Each row is where one point has got to under a steady rotation. How many steps took it there?
The counts run from 0 to 180.
[  9   6   5  -2   7  13 -23  -9  -2  -1  18  -8   8  -8 -22  16 -12  -2
 -21  15 -14  -2  -1   5  -5   3  -8  16  27  -1  13 -15  29  10 -15  23
 -24   6  27 -18  16  -6 -15  20 -19 -30   5  13 -20  23 -10 -13  -7] : 14
[ -3  17 -22  -8  -2  16 -20  13  -1  13   1   5   1  -8  -3   7 -19 -12
 -24  11 -10   3   1 -11  -2   7  22  26  22 -14  12  10  23  19  -7  30
  -2 -18  14  -9  11 -15  -6  22  20 -24   2  19 -24  13 -22 -20  -3] : 142
[-22  13 -11  -9  -1  28 -25   5   5   5 -10   5  -9  -3 -11   4 -11 -12
 -27  13  -2  -9  -4  10 -19  -9   9  30  -6 -11  14  -5  13   2 -13  17
   9 -25  12  -4  18  -4  -6  26  21 -10  14  11 -23  18 -30  -7   9] : 157
[-14   5  -9  -2   3  10 -29  12  -3   6  -4   2  -6  -7 -15  25  -4 -18
 -21   4 -20 -16   1  -9 -21  -5  -2  20  -6 -18  19  -4  -1  16 -18  20
   3 -16  25   3  18  10   4  24  25 -12   6  10 -17  18 -35  -4  21] : 161
[ -6   5   4 -19  -9   7 -33  22   1   8  -3  -3   9   0  -2  23   4 -12
 -23  31   7 -11 -29   8   6 -13   2  23   9 -17   8  -7  12  10  -8   1
  -7  -6  12   3  20   6 -12  23   5 -26   1  12 -19  14 -22 -26   3] : 23
[ -2   4  -5  -7  -8   5 -23  27  -5   1  -6 -11   9   4 -14  13   4  -3
 -23  29  -4 -20 -24   9   0  -6  -7  15   3 -20  18  -2  14  14  -3  13
  -9  -8   2   4  20   8 -14  25   8 -33   0  12 -23  14 -22 -30   7] : 133
[-11  19  -3 -11  11   3 -22  19  -9   8  12   1 -11 -12   0  19 -10 -20
 -19  14  -4 -20   6 -19  -6   0  11  30  21 -26   5  12   5   4 -17  28
   6  -7  16 -12  14  -3   0  14  31  -8  -2  16 -12  16 -21 -12  12] : 146
[-14   9  -6  -8   9   8 -10  19  -3  -7  13  -3  -8 -14 -18  12   6 -16
 -25  19 -23 -22  -4   7 -10 -15  -1  32  12 -27   8   8  14   5   9  11
   4  -6  11   4  11   8 -15  33  10 -18 -10  13 -22  18 -25 -15  10] : 149
[-16   4   2 -21 -10  21  -9   1   7   9 -11   8   1  -2 -22  12 -12 -10
 -12   7 -18   8  -7  11   5 -12   1  35   2 -18  17 -27  23   4 -13   9
   1 -16  14  -5  15  -7 -19  29   6 -10   1  11 -20  24 -25 -12   7] : 101
[  0  11  19 -21  -6 -11 -26  18  -5  15   6 -16  12  16 -22  26  -5 -14
  -9  15 -25 -12 -11  -3  -4   4 -10  14  20 -14  15  -6   8   2  -8  19
 -12   6  14   1  18  -7 -18  28   3 -19 -12   8 -19  11 -13 -25   3] : 26
[-10   6  -5  -2  20  12 -22  -3  -7  -6  12   4  -4 -12 -25  10  -7  -8
 -30  14 -17 -14  -5   4 -42  -6  -9  15 -11 -11  15   8  15   3  -6  23
  -4   1  12   0   6   2  -7  13   9 -23   1  23 -22  18 -27  -2  18] : 165
[-15  16 -22 -18   1  14 -28  12  -3  22  -6   3   7   4  -1   9 -12 -16
 -32  15 -13  -4 -17   1  -4  -7   6  27  13 -10  12   6  29   8   7  20
  -6  -7  17  -7   6  -7  -1  21   9 -15   7  23 -27   9 -15 -10   1] : 141
[  4   6  -6  -8   1   0 -32  27   5  -3   1  -8  -3  -9 -17  14  -4 -12
 -19  27  -5 -18 -16  -3  -4  -6   8  23   4 -16  13  -1   5  15  -5  11
 -18 -13   9   4  26   2  -9  25  20 -29  -1  12 -18  13 -22 -32   2] : 24
[-12   4   0  -4  13  17 -16  -4 -11   4   0  -1  10  -6 -23   9  -8   3
 -29  15 -21 -13  -7   8 -21 -18 -25  29   1 -12  16 -16  17  -4  -9  21
  -8   3  21   4   4   8 -15  25   0 -18  -4  17 -18  26 -29 -12  12] : 164
[ 18   9   9  -9  -2  -7 -22  22   4  -3  21 -16   1  -5 -24  18  -3  -7
  -9  21 -15 -15   0  -6  -5  13   5  10  21 -13  14   4   6  12  -8  19
 -12  -7   8  -1  24  -9 -18  24  13 -27  -2   5 -23  10 -18 -32   2] : 25
[-14  12   2  -3   1  10 -14  13 -12  18  15   0  -3   6  -6   9 -11 -11
 -14   9 -13  -5   4 -10  -2  14   4  19  34 -18  16  12  16   5 -23  41
   1 -12   4 -13  10 -17  -8  11  15 -10   3  17 -29  14 -11 -17  -2] : 88
[-16   7   8  -3   4  11 -16   8   3   6   6  -1 -13  -9 -23   8 -10 -14
  -8   3 -22 -11  12   0 -17  11   6  29   5 -18  17  -4   4   6 -24  35
   3 -21  12  -8  24  -6  -7  18  28  -2  10  -1 -18  19 -27 -13  14] : 103
[-21  15  -6 -21  12  18  -4   8  -2   3   4   4 -13  -5 -25   6  -3 -17
 -22   9 -20  -9  -6  12 -18 -18   0  31  -6 -23   8   2  25   0  14   9
   4  -4   9  -3  12  -7 -15  32  12 -12  -1  16 -23  19 -20 -10  11] : 98
[-27  -9  15 -13   2   6 -24  18  -8  14  -4  10   4  -1 -16   7  -3  -7
  -6  19  -4 -16 -29   7 -12  -4  -7  24   1 -21  18 -10  19   6 -12  23
 -20   7  12  -8  16 -14  -2  25  15 -15   7  20 -29  10 -14 -27   8] : 129
[  7  12   0  -4  24  17 -33   0  -3  -7   6  -3  -3 -19 -11   8  -8  -7
 -25  20  -3 -24  -1   0 -16 -10   4  26  -3  -1   6  -4  11   3  -6  25
 -26  -1  18 -12  14   4  -5  24   8 -28  16   9 -17  16 -14 -18  10] : 122
[-11   6   6 -11   0  19 -20 -15  -9   2  -2   6  13   3 -19   9 -20  -2
 -17  24  -5  10 -13   9 -13 -15 -15  25  -6  -5  12 -26  29  -8 -25  20
  -6   0  16   3  11  -8 -18  20   6 -14   0  21 -16  24 -21 -13   6] : 3
[-10   7 -10  -4  17  15 -23  -2  -5  -5  -3   4   0 -10 -20  10 -14  -5
 -27  22  -7  -7  -7  10 -32 -13 -13  26  -9  -4  12 -11  14   1  -6  18
  -6  -5  18  11  10   7 -15  20  12 -15   0  20 -21  24 -30 -10  11] : 55
[ -9  18  13 -14   2  22  -6  -4   8  -2  11   4  -8  -2 -24   5 -23 -11
  -8   6 -18  -3  12   0  -8   0  11  37  15 -11   6  -9  20  -2 -25  27
   1  -8  11  -9  17 -20 -25  25  14 -12   6   6 -17  27 -21 -12  -3] : 45
[-12   5  -3 -11 -16   7 -14  13  -5  20  -7   4   8   3  -9  14 -13  -5
 -16  11 -15   3  -4 -13  15  -4  -5  24  38 -23  16 -12  16  11 -25  26
   0 -13  16  -2   8  -3 -15  19   9 -13  -3  19 -17  24 -15 -26   0] : 34
[  7  10   6  -3  14   3 -36   0  -5  -1  23  -7  -5 -16 -25  26 -15 -24
 -18   6 -15  -7   7 -15 -14  10   5  14  12  -4  10  -4   8  10 -19  25
 -28   6  28 -18  18 -12  -6  27   6 -24   5   9 -15   8 -14  -5   9] : 68
[-11  -6  -1 -13  -8  24 -23   5  -3   2  -5   1   9  -4 -18   8   2  -3
 -17  20  -9  -2 -21   6   8 -11 -11  23  -5 -20  16 -26  18  12 -22  18
 -14 -13  11 -18   5   3 -13  18   7 -38   9  18 -13  17 -26 -12  13] : 117
[-16  21  -6  -6  -4  21 -27   9   6   2   2   2 -11 -10 -11  10  -6 -20
 -20   8  -5 -10   7   7 -11   5  15  32   5 -13  12   2   8   9 -19  20
  14 -22  13 -10  23  -6  -7  18  19 -15   9   4 -16  19 -27  -3  12] : 48
[-12   7  -2 -13  -9  14 -26  -4  -7  12   2   4  11   5 -25  17 -12 -14
 -19  14 -11  16 -19   6 -13  -5 -11  15 -10 -10  18 -20  26   8 -20  13
  -4   4  21  -5  11  -5 -10  14   1 -27  -1  23 -17  13 -22   4  17] : 58
[ -3   6   9  -5   3  13 -28   3  -8   4  20  -7  11  -1 -28  25  -8 -15
 -14  12 -18  -3 -10  13  -6  -1  -6  12  19  -9  15 -11  23   5  -8  13
 -18  14  21 -14  18  -7 -16  22 -19 -21   5  11 -23  16  -6  -9  -4] : 124
[  3   1  16 -11  10  11 -30  -5  -1   6  -1  -1  14  -5 -21  19 -23  -2
 -13  18 -18 -10 -14  -1  -5  -4 -13  22  18  -4  14 -27  16   3 -17  14
 -33  10  24  -5   9  -5 -14  31  -5 -13   6  10 -17  19  -9 -29  -1] : 179
[-20  -2  12 -16  -7  -4 -30  25 -12   8  -2  -7   5   7  -7  20   7 -11
 -12  26  -7 -21 -24  -4  -8  -6  -9  19   7 -25  10  -1   3   5  -8  19
 -13   6  10  -2  20   2  -5  27  18 -14   3  13 -20  11 -18 -24  16] : 78
[-20  -2 -13 -12  -1   4  -9  17 -14  12 -11   5   5  -1 -10   4  -2   1
 -18  16 -18 -16 -16  -4   0 -11  -8  29  24 -34  17  -4  10  13 -13  31
  -7 -13  11   0   7   7  -1  22  22 -11   1  22 -23  18 -18 -27   9] : 35
[  6  12   9 -18  -6   4 -21  11  -2  10   8 -17  18  12 -15  19  -2   2
 -24  27 -15 -10  -7   8   4  -2  -8  17  23  -3  11  -7  20  -7  -7  18
 -14  -2  10   3  21  -1 -29  23  -3 -23  -6  14 -22  18 -19 -30  -7] : 81
[-20  11 -17 -12   1  17 -21  18  -5  15  -8   7   1  -7   7  16   0 -11
 -35  18  -1 -13 -15   3   7 -13   2  33  17 -25  13   7  19   9  -3  22
   5 -14  11  -6  10   9   1  19  15 -16   5  26 -19  21 -24 -15   5] : 90
[ 10  10   5 -11  -6  23 -28  -2   3  -2  14 -14  12  -4 -11  15  -4  -6
 -22  21  -5  -7   0   1   6   3 -14  16  16  -6   7 -15  15   9 -27  17
 -18  -6  15 -22  13   6 -20  19  -5 -37   7   9 -13  24 -18 -10   7] : 65
